One turn moves every row onto another: examples first, then more rows asked
gaduk: [-1.12  1.52  1.28 -0.32 -1.05  2.15  1.92 -2.34  2.62  0.55  1.67  0.41
  0.14 -4.62]
kag: [-3.05  0.99 -2.85 -3.13 -4.23 -0.46 -0.11 -2.54  0.54  1.48 -1.29  1.61
 -0.16  1.25]
giru: [-1.39  2.52 -0.09  1.32  0.42  3.70  0.55 -2.56 -2.40 -0.93 -3.23  2.15
 -1.16  0.56]
Rere: [ 0.83  3.75 -0.06 -0.45 -3.54  2.56  1.33 -3.46  0.78 -2.05 -2.94  3.90
  1.42 -1.56]
Nedum: [ 2.77  1.93  0.97  0.70 -0.64 -0.84  2.14 -3.62 -1.16  0.06  0.17  1.50
 -2.43 -2.86]
vebi: [-3.46  3.27  0.26  0.11 -2.66  1.04  1.42 -2.68 -2.10  2.86 -0.23  3.66
 -0.94  0.60]
Kikas: [-0.58 -1.69 -0.18  1.19 -1.82  0.63  3.80  0.88  0.28 -1.34  0.48 -1.39
 -0.24 -1.14]
Buze: [-2.19  0.28 -1.37 -1.69 -4.37  1.02  1.21  0.61  3.49 -0.70 -1.23 -0.15
  0.82  0.53]
Zatis: [-4.05  3.54 -0.96 -0.27 -2.94  1.50  0.53 -3.04 -2.07  3.01 -0.30  3.17
 -0.78 -0.49]
medub: [-1.22  1.75 -1.02  3.90 -3.63  1.74 -0.51 -3.63 -1.24  1.54 -2.40  3.59
  0.16  0.98]
zan: [ 3.44  2.35 -0.98  1.32 -1.96  0.13 -0.40 -2.27  2.01  0.13  0.85 -0.59
 -1.40 -3.18]
mobas: [-0.59 -1.48  0.59  3.89 -2.70  0.83  0.17 -2.06 -3.26 -0.12 -1.25  2.76
 -0.83 -1.84]
pana: [-0.97 -0.35 -0.06 -1.20 -1.81 -0.01 -1.14  0.12  2.40 -2.59 -0.40 -1.28
 -1.90 -0.38]
nalig: [ 0.37 -1.90  0.62  2.88 -0.74  2.78  0.28 -1.29 -2.82 -0.29  0.37 -0.43
  0.90 -0.09]
zub: [ 1.59  1.70 -3.93 -0.33 -3.58  0.87 -0.72 -3.33  0.04 -1.68 -0.96 -2.06
 -0.21 -2.85]
Kunud: [-0.51 -1.47  1.84  2.20 -1.96  0.41  0.40  0.50  0.11 -1.82  0.06  0.99
 -1.96 -2.97]
lurez: [-0.97  3.90 -2.89 -0.66 -4.25  1.77  2.51 -3.03 -0.39 -2.54 -2.16  0.38
  0.21 -3.62]
dipa: [ 0.20 -2.41  0.05  2.86 -1.57  2.09 -0.09 -1.24 -2.45  0.44  1.12 -1.13
 -0.08 -0.42]
Buk: [-3.30  4.64 -2.19  1.46 -3.35  0.96  1.27 -3.26  0.75  1.00 -2.08  1.64
 -1.07  1.42]
paz: [ 1.84  0.03 -1.31  0.59 -3.81  0.56 -1.06 -3.49 -0.10 -0.18  1.34  4.06
  3.00  0.09]
fuda: [ 0.07 -0.99 -4.04  0.35 -3.64 -1.30  0.70 -0.26  1.07 -0.28 -0.63  1.09
 -3.13 -1.77]
pavan: [-1.22 -0.30 -1.59 -1.51 -3.92 -0.24  1.95  0.60  3.84 -0.28 -0.45  0.12
  0.15  0.38]
givol: [ 2.40 -1.08 -1.93  2.99 -1.48 -0.84  1.56  0.02  0.74 -0.29 -1.10  1.24
 -2.00  0.42]
kegop: [-0.30  4.75 -0.81  1.56 -3.21 -0.13  3.39 -1.11  0.45  0.61  0.58  3.00
  2.77 -1.43]
Dabol: [-0.36  1.17  1.41  3.26 -1.77  2.76 -1.05 -2.03 -1.30  2.77  1.22  2.74
  0.05  0.34]
vut: [-0.70 -1.59 -0.82 -0.83 -2.07  0.10  1.85 -4.81 -2.75 -0.46  2.07  1.57
 -0.11 -3.23]
gobuf: [-1.53  1.23 -3.58 -1.63 -1.41 -0.36  2.99 -3.48 -2.43  0.84 -1.35 -0.91
  2.21 -1.72]
bifa: [ 1.55  0.23 -1.13 -0.27 -2.26  1.45 -1.50 -2.63 -0.26  0.29  0.48  3.98
  4.02 -0.25]
zumu: [-0.51  1.84  0.34  0.04 -0.17  1.84  2.99 -1.50  2.49  0.50  2.70  1.04
  0.41 -3.67]
tif: [-1.16  4.17 -1.16  0.74 -2.46  0.99  3.32 -0.91  0.74  1.47  0.11  3.28
  2.88 -2.89]
pido: [ 1.23  1.19  0.27  3.48  0.63  1.55  2.44 -1.03 -0.95 -0.45 -2.16  1.84
 -1.37  1.10]
feso: [ 0.70  1.15 -0.71 -1.55 -0.92  1.84 -1.57 -2.85  2.16  0.46 -1.53 -1.64
  2.89 -0.70]
kav: [-3.45  1.22 -1.87 -3.03 -4.07  0.04  0.42 -2.36 -0.30  0.84 -2.08  1.82
  0.25  2.07]
moru: [-1.15  2.06  1.13  2.99 -1.49  3.91 -0.99 -2.05 -1.76  2.28  0.56  2.78
  0.74 -0.30]
Fubi: [-2.80  1.56 -3.62 -1.08 -3.95  1.24 -0.86 -0.90  1.16 -0.46 -1.16  2.18
 -2.97 -2.76]
kigu: [-0.44 -0.90 -1.08 -1.37 -0.47  0.15  2.16 -3.87 -3.70 -0.54  1.82  1.60
  0.66 -2.31]
rumo: [ 1.14  0.22 -2.26 -1.42 -0.77  1.85 -1.09 -2.93  2.70  0.78 -0.26 -0.72
  3.04 -0.37]
zukap: [-3.00  2.82 -1.81 -0.82 -1.93  3.96 -1.80 -2.31 -0.46 -0.87 -2.64  2.61
 -1.66 -0.98]
soli: [-3.11  2.58 -2.42 -1.69 -2.32 -0.33  0.63 -2.30  1.10 -1.27 -1.50 -1.38
 -2.06  1.42]
Fef: [-1.58 -1.33 -0.60  1.15 -2.82  1.17  3.11  1.01  0.46 -1.11  0.56 -2.04
 -0.58 -1.89]
kifus: [ 2.56  1.34  0.76 -0.75 -1.57  0.50  0.69 -5.03 -1.85 -1.20 -2.35  3.52
 -0.07 -0.47]
nezib: [-1.20  2.61 -2.32 -1.25 -1.36 -0.91  2.74 -3.10 -2.78  0.18 -1.88 -1.55
  2.38 -0.76]

nalig turns into moru
kav turns into Buze
pido turns into giru
And these:
tif turns into gobuf
pana turns into Kunud
gaduk turns into vut
zan turns into Nedum

One turn moves every row onto another: examples first, then more rows asked
dif: [ 2.72 -3.51  0.61 -1.25  1.82  1.97  3.31  0.77  1.11 -1.82  1.11  2.09
  1.08  0.93]
nela: [ 2.67 -3.13  0.38 -0.45  1.70  3.90  1.22  1.09  0.17 -0.38  0.29  4.09
 -0.69  1.40]
resa: [ 2.10 -0.09  0.26  0.67 -0.70  2.43  1.23 -1.24  0.41 -4.94  1.01 -0.19
  0.33  2.43]
kina: [ 0.89  0.68 -1.11  0.32  5.18  2.17 -1.44  1.25  0.40  0.67 -2.16 -2.13
  0.50  2.01]
tefa: [-0.73 -1.22  2.50  0.59 -2.78  1.80  0.68  1.98  0.45 -3.81  0.30  0.33
  1.78 -0.82]
bebu: [ 2.54 -0.31  0.66  3.07  1.20  3.26  0.75  0.20 -0.74 -3.83  0.83  0.38
 -1.52  2.08]
Pero: [-1.53 -0.42  1.62  0.72  0.83  1.43 -0.95 -0.34  1.50  1.85 -2.08  0.87
 -1.21  4.36]
golab: [-0.15  1.58  1.03 -1.25 -2.96  0.44 -0.02  1.12  1.15 -1.06 -0.26  0.09
  2.77 -1.63]
lokop: [ 1.20 -0.31  1.05  1.30  3.90  2.77 -0.71  2.15  1.60  1.75 -0.43 -1.41
  1.79  3.88]
Naref: [-1.73 -1.46 -0.97 -0.90  4.01  0.35 -2.74  0.01 -2.02  0.32  0.14  0.53
  1.72 -1.73]
kuru: [ 0.51  0.39  0.10  0.57  0.53  1.66  1.20  2.05  1.73 -0.67 -0.41  0.07
  5.66 -1.67]
Lefot: [-0.18 -1.27  0.00  0.81 -2.68  0.75 -0.28  2.16  1.37 -2.11  1.52  0.83
  0.71 -2.73]
bidaz: [ 3.60 -1.26  0.61 -0.70  2.94  1.63  3.23  0.97 -0.54 -0.97  1.81  1.37
 -0.41  1.31]
bef: [ 0.41 -2.78  1.15  0.52 -0.18  1.95  0.90  1.80 -0.64 -2.30  2.03  0.33
  5.06 -0.75]
Mazos: [ 1.05 -1.13  0.98  0.75  4.44  1.15 -0.39  2.17  0.05  2.53 -0.22 -1.59
 -0.25  2.66]
sulab: [-1.27 -0.38 -1.11 -2.44  0.87  1.69 -0.94 -1.22  0.11  2.02 -2.88  0.26
 -1.01  2.70]
sapa: [ 1.93 -3.96  0.10 -0.24  0.88  2.65  2.19 -0.57 -1.27 -0.21  1.46  3.20
 -0.26  1.83]
Lar: [-1.75 -1.79  1.06 -0.56 -3.09  0.27  1.78 -0.02 -0.54 -1.48 -0.59 -1.60
  2.50  1.74]
vugid: [-0.98  0.47 -0.37 -0.12  1.79  1.69 -4.19  2.18 -2.28  0.13 -1.65 -1.05
  1.01 -1.49]
Regob: [-0.22 -0.07 -1.07 -1.90  1.80  1.47  1.37 -1.23 -0.80  3.14 -1.02  0.48
 -0.20  3.44]
nedi: [-0.71 -0.24  1.42 -1.20 -0.85  1.99 -1.10 -0.22  0.99  2.22 -0.87 -0.09
 -0.63  4.55]
felud: [-3.03 -1.28 -1.02  0.03  1.05  3.18 -1.83  1.29 -0.97  1.38 -3.69  1.19
  1.81 -1.14]
Kifo: [-3.80  0.10 -0.46  1.22  1.86  1.95 -1.90 -0.22  0.28 -1.84 -3.18  0.74
 -0.51 -1.27]
suze: [ 0.48 -2.14  1.72  0.80  1.45  0.21  2.29  3.24  0.21 -1.65  0.02 -2.93
  3.36  0.13]
kuf: [-0.79 -0.93  2.69  0.46  1.04 -0.52 -0.13  1.55  0.82 -3.98  1.63 -1.04
  1.00 -1.42]
mifu: [-0.11 -1.89 -1.68  2.26 -0.76  1.85  0.22  1.30  0.76 -1.69  2.01  0.71
  4.13 -1.88]
pidak: [-1.26  0.39 -2.27  0.63  0.06  0.46 -3.66  1.55 -0.42  1.03  0.36 -1.08
  1.83 -1.82]
fur: [ 0.86  2.29  0.03  1.08  3.58  1.94  0.57  1.14  0.38  0.42 -1.83 -1.94
 -1.35  2.85]
guz: [ 1.97 -3.39  0.57  1.43  2.03  2.89  1.42 -0.63 -0.04 -0.99  0.84  4.35
  0.41  2.31]
sek: [ 2.98  0.22 -0.16  1.68  0.48  4.11 -1.23 -0.45 -1.04 -3.30  1.02  1.36
 -0.60  2.80]
Nos: [-0.26  0.34 -2.15  1.84  1.45  2.72 -1.65  0.67 -3.09 -2.76 -3.05 -0.87
 -0.09 -0.83]
ravov: [-0.17 -2.90 -1.95 -1.47  1.80  1.67 -0.12  1.24 -3.08  0.54 -2.61  1.84
  0.11 -1.91]
dolod: [-2.55 -0.83 -1.96  1.41  0.27  1.92 -1.43  2.43  1.73  1.48 -1.99  0.44
  1.46 -2.21]
taku: [ 0.81  2.53 -1.97  0.08  0.37  1.86 -2.42  0.65 -1.02 -1.12 -1.01  0.29
  3.15 -2.42]
pata: [-2.84 -2.91  0.70  0.43  0.09  1.08  1.55 -1.28  0.66 -2.27  1.10  1.28
  4.00 -0.07]
Rugiv: [ 0.83 -0.48  1.22  1.27  4.17  0.81 -1.82  0.64  0.13  2.13  0.25 -0.62
  1.10  3.98]
sal: [ 1.31  0.45 -0.40  1.04 -0.38  3.27  3.04 -1.90 -0.31 -2.74  0.05  1.15
 -0.59  3.11]
Ror: [-1.68 -0.31  0.16  0.81 -0.15  2.15 -0.38 -1.29  0.03  1.91 -1.78 -0.78
 -0.97  4.51]
mib: [-0.37  0.48 -1.09 -0.92  0.17  2.24 -0.15  1.70  0.66  0.49 -2.77  2.67
  2.05 -3.36]
nusel: [ 2.76 -0.43  1.48  2.06  0.93  1.94 -0.96 -0.33 -0.61 -3.37  1.32  2.10
 -1.74  2.46]

sek turns into nedi
fur turns into sal
Nos turns into Lar
And these:
golab turns into mib
Lefot turns into dolod
guz turns into Rugiv
Naref turns into kuf
Mazos turns into bebu
dif turns into kina
bef turns into vugid

